(in the rows, 128 means zero)
Each path is a new rotation, seen through one point. The rows after it are directions, each followed by how far the rotation turns it, in deg/step (0 if it stays put).
Each turn is a multiple of 5 degrees from 10 to 175, or 0.
Each row of a path follows its step; steps can be skipped.

step 0: [122 120 136 138 128 128 129 122 126 128 132 129 132 118 133 129 126 131
 127 135 138 131 129 124 123 132 139 125 131 128 120 124 117 124 125 135
 125 125 134 134 130 138 128 135 140 122 136 129 135 134 126]
step 2: [118 133 115 135 120 130 132 128 123 131 131 125 127 127 128 130 122 134
 131 132 137 127 129 128 132 138 126 125 140 128 121 126 131 117 129 128
 127 139 129 143 124 121 131 132 124 132 126 127 132 134 133]
step 3: [130 129 127 145 115 121 128 127 126 132 122 128 134 120 128 130 124 133
 130 138 136 130 131 124 133 129 128 126 130 128 129 128 127 125 132 126
 108 128 128 136 128 131 129 134 139 132 123 131 130 129 125]
step 4: [128 129 134 139 126 123 136 136 134 124 128 133 114 124 116 134 125 133
 140 131 137 128 134 125 136 130 128 128 131 128 126 128 127 131 126 119
 126 127 130 130 140 137 126 129 135 128 130 130 134 137 129]
step 5: [117 121 129 129 129 128 132 134 116 120 127 134 125 127 129 133 125 141
 136 137 130 126 129 138 125 125 130 130 137 127 119 122 127 130 124 119
 127 133 129 133 128 127 133 133 129 136 131 125 139 138 130]
step 6: [124 124 126 136 122 119 130 134 133 123 123 118 134 131 121 132 128 132
 129 127 127 117 128 135 125 128 123 126 137 119 124 129 127 134 123 124
 115 128 128 134 121 122 140 136 137 131 129 123 130 129 125]
step 7: [134 122 131 135 123 121 135 130 141 131 128 124 126 128 124 134 121 128
 133 127 137 131 128 136 130 138 127 124 135 125 125 135 126 122 135 128
 126 133 138 126 131 128 136 137 133 119 131 119 137 138 129]
step 9: [117 127 125 130 123 130 128 142 130 117 122 121 129 124 121 136 126 125
 128 125 133 123 129 130 135 136 123 126 133 120 118 130 126 130 118 134
 129 122 127 141 131 125 122 130 129 128 134 131 137 125 130]
step 10: [127 125 126 130 123 124 128 138 126 132 128 133 138 130 130 130 116 135
 129 126 137 135 123 132 130 135 118 119 136 127 121 129 126 120 127 129
 121 136 125 137 121 124 123 131 129 122 135 132 137 133 127]
step 11: [130 127 131 140 127 125 132 133 123 125 122 126 124 129 133 121 126 137
 128 123 139 132 135 125 128 129 128 120 132 131 133 130 125 123 123 135
 115 128 127 134 133 130 135 134 144 122 135 137 126 132 123]
step 14: [127 130 127 135 116 128 136 126 128 129 128 124 132 128 120 124 129 128
 126 132 139 119 134 128 131 141 129 124 136 125 128 129 130 128 122 127
 120 134 124 139 127 122 139 140 131 126 123 132 124 136 126]
[128 129 126 127 127 129 128 128 131 127 130 129 129 124 129 130 129 129
 126 129 127 129 131 128 126 127 126 127 127 126 127 129 129 130 128 127
 126 126 127 130 129 130 128 130 128 126 129 125 127 125 127] => 125
[123 127 130 126 125 129 127 129 127 127 130 128 129 127 127 126 129 127
 129 127 127 127 125 129 128 128 125 130 128 127 129 127 128 128 125 126
 128 130 129 130 127 128 128 127 125 126 129 128 126 129 127] => 90

step 0: [130 129 124 124 120 141 122 129 129 131 127 138 126 133 120 133 124 127
 120 123 128 124 126 139 138 128 123 131 121 134 116 128 125 129 124 126
 120 133 129 125 120 126 132 124 122 129 131 125 126 128 123]
step 1: [136 132 119 126 127 135 124 124 127 118 121 130 128 128 138 128 121 122
 127 131 137 133 127 124 130 122 135 136 135 122 130 127 122 131 127 124
 136 131 117 123 118 125 124 128 127 131 138 130 135 127 131]
step 4: [128 125 126 117 121 125 124 134 122 125 115 136 116 127 122 118 134 121
 124 136 125 129 125 119 133 123 124 128 131 131 132 135 128 127 129 125
 124 129 122 133 132 124 126 129 123 127 136 122 129 125 127]
step 6: [134 121 126 127 125 135 120 129 127 131 131 131 118 129 132 135 132 132
 130 138 121 125 115 123 130 135 131 131 125 127 123 122 131 131 127 127
 134 124 128 120 128 122 126 118 126 134 115 135 124 130 135]
step 7: [126 137 129 114 125 129 130 122 129 129 124 128 125 130 121 128 126 123
 125 124 134 131 133 119 132 135 132 128 128 118 129 122 124 134 133 126
 118 123 122 118 132 118 134 125 140 124 130 127 123 129 127]
step 11: [131 122 123 125 133 130 117 122 135 122 122 130 131 127 121 124 123 125
 129 130 124 134 124 126 131 128 129 122 125 127 119 132 124 137 133 128
 120 125 140 120 129 132 135 137 123 134 136 137 131 133 127]
step 12: [126 136 123 123 129 134 136 134 131 123 129 138 122 131 137 133 128 128
 125 132 123 126 129 135 133 118 135 129 132 126 124 131 136 134 126 127
 126 132 130 121 133 117 120 124 119 121 132 127 131 137 127]
step 13: [123 124 125 126 132 129 126 136 125 128 121 122 115 132 138 123 127 122
 120 131 129 122 127 122 126 133 129 126 136 131 130 126 128 128 128 126
 122 129 119 124 121 129 129 121 129 135 136 133 122 119 115]
step 14: [132 129 127 129 122 127 117 123 131 127 124 133 137 131 126 127 130 131
 124 127 120 127 132 125 130 115 124 132 117 128 129 120 123 131 122 127
 125 124 122 127 128 125 127 126 124 140 130 130 110 130 127]
step 15: [144 127 127 128 126 128 120 131 124 127 132 139 127 124 122 123 129 133
 131 136 128 131 124 118 125 127 139 124 132 125 130 133 125 128 133 123
 129 131 128 122 128 117 124 119 135 132 127 126 135 137 126]
step 16: [124 129 125 127 123 130 133 134 128 127 125 121 118 121 121 132 130 124
 129 129 134 126 125 122 140 123 126 119 124 131 126 119 126 131 141 136
 126 137 122 126 137 123 132 124 129 121 129 134 123 128 126]
[127 133 126 130 127 126 130 128 129 130 127 128 129 130 129 130 127 128
 130 127 129 131 128 130 128 124 129 128 127 128 130 126 127 128 128 130
 128 128 128 126 128 128 130 128 128 127 128 126 126 129 128] => 160
[126 127 130 126 130 129 127 128 129 129 128 130 128 131 133 130 127 127
 126 126 128 128 125 129 126 130 127 130 128 127 127 129 128 130 129 126
 127 128 129 126 127 127 127 127 128 128 129 126 124 128 129] => 55
[130 127 126 129 128 126 125 129 129 128 129 129 126 129 128 126 129 127
 129 129 129 127 128 128 126 127 125 128 128 129 131 127 129 129 129 129
 129 127 127 130 132 125 127 126 130 128 128 127 125 130 127] => 35
[130 130 130 128 128 127 126 127 128 129 128 129 129 127 129 126 129 127
 129 126 129 128 128 128 129 128 128 128 127 126 130 127 128 127 131 125
 131 126 131 124 128 130 127 128 128 128 125 132 127 129 128] => 85
[128 129 127 126 127 129 126 125 129 131 131 127 129 127 127 127 128 129
 127 133 128 129 128 128 129 125 127 128 130 129 127 129 131 130 126 127
 130 126 128 127 126 130 128 127 127 126 129 127 127 129 131] => 130
[129 131 129 129 128 129 128 127 128 128 129 133 127 130 125 128 129 128
 129 127 130 130 127 127 128 128 126 126 127 127 127 132 128 128 128 126
 126 128 128 129 128 127 130 128 127 126 131 128 129 129 127] => 95
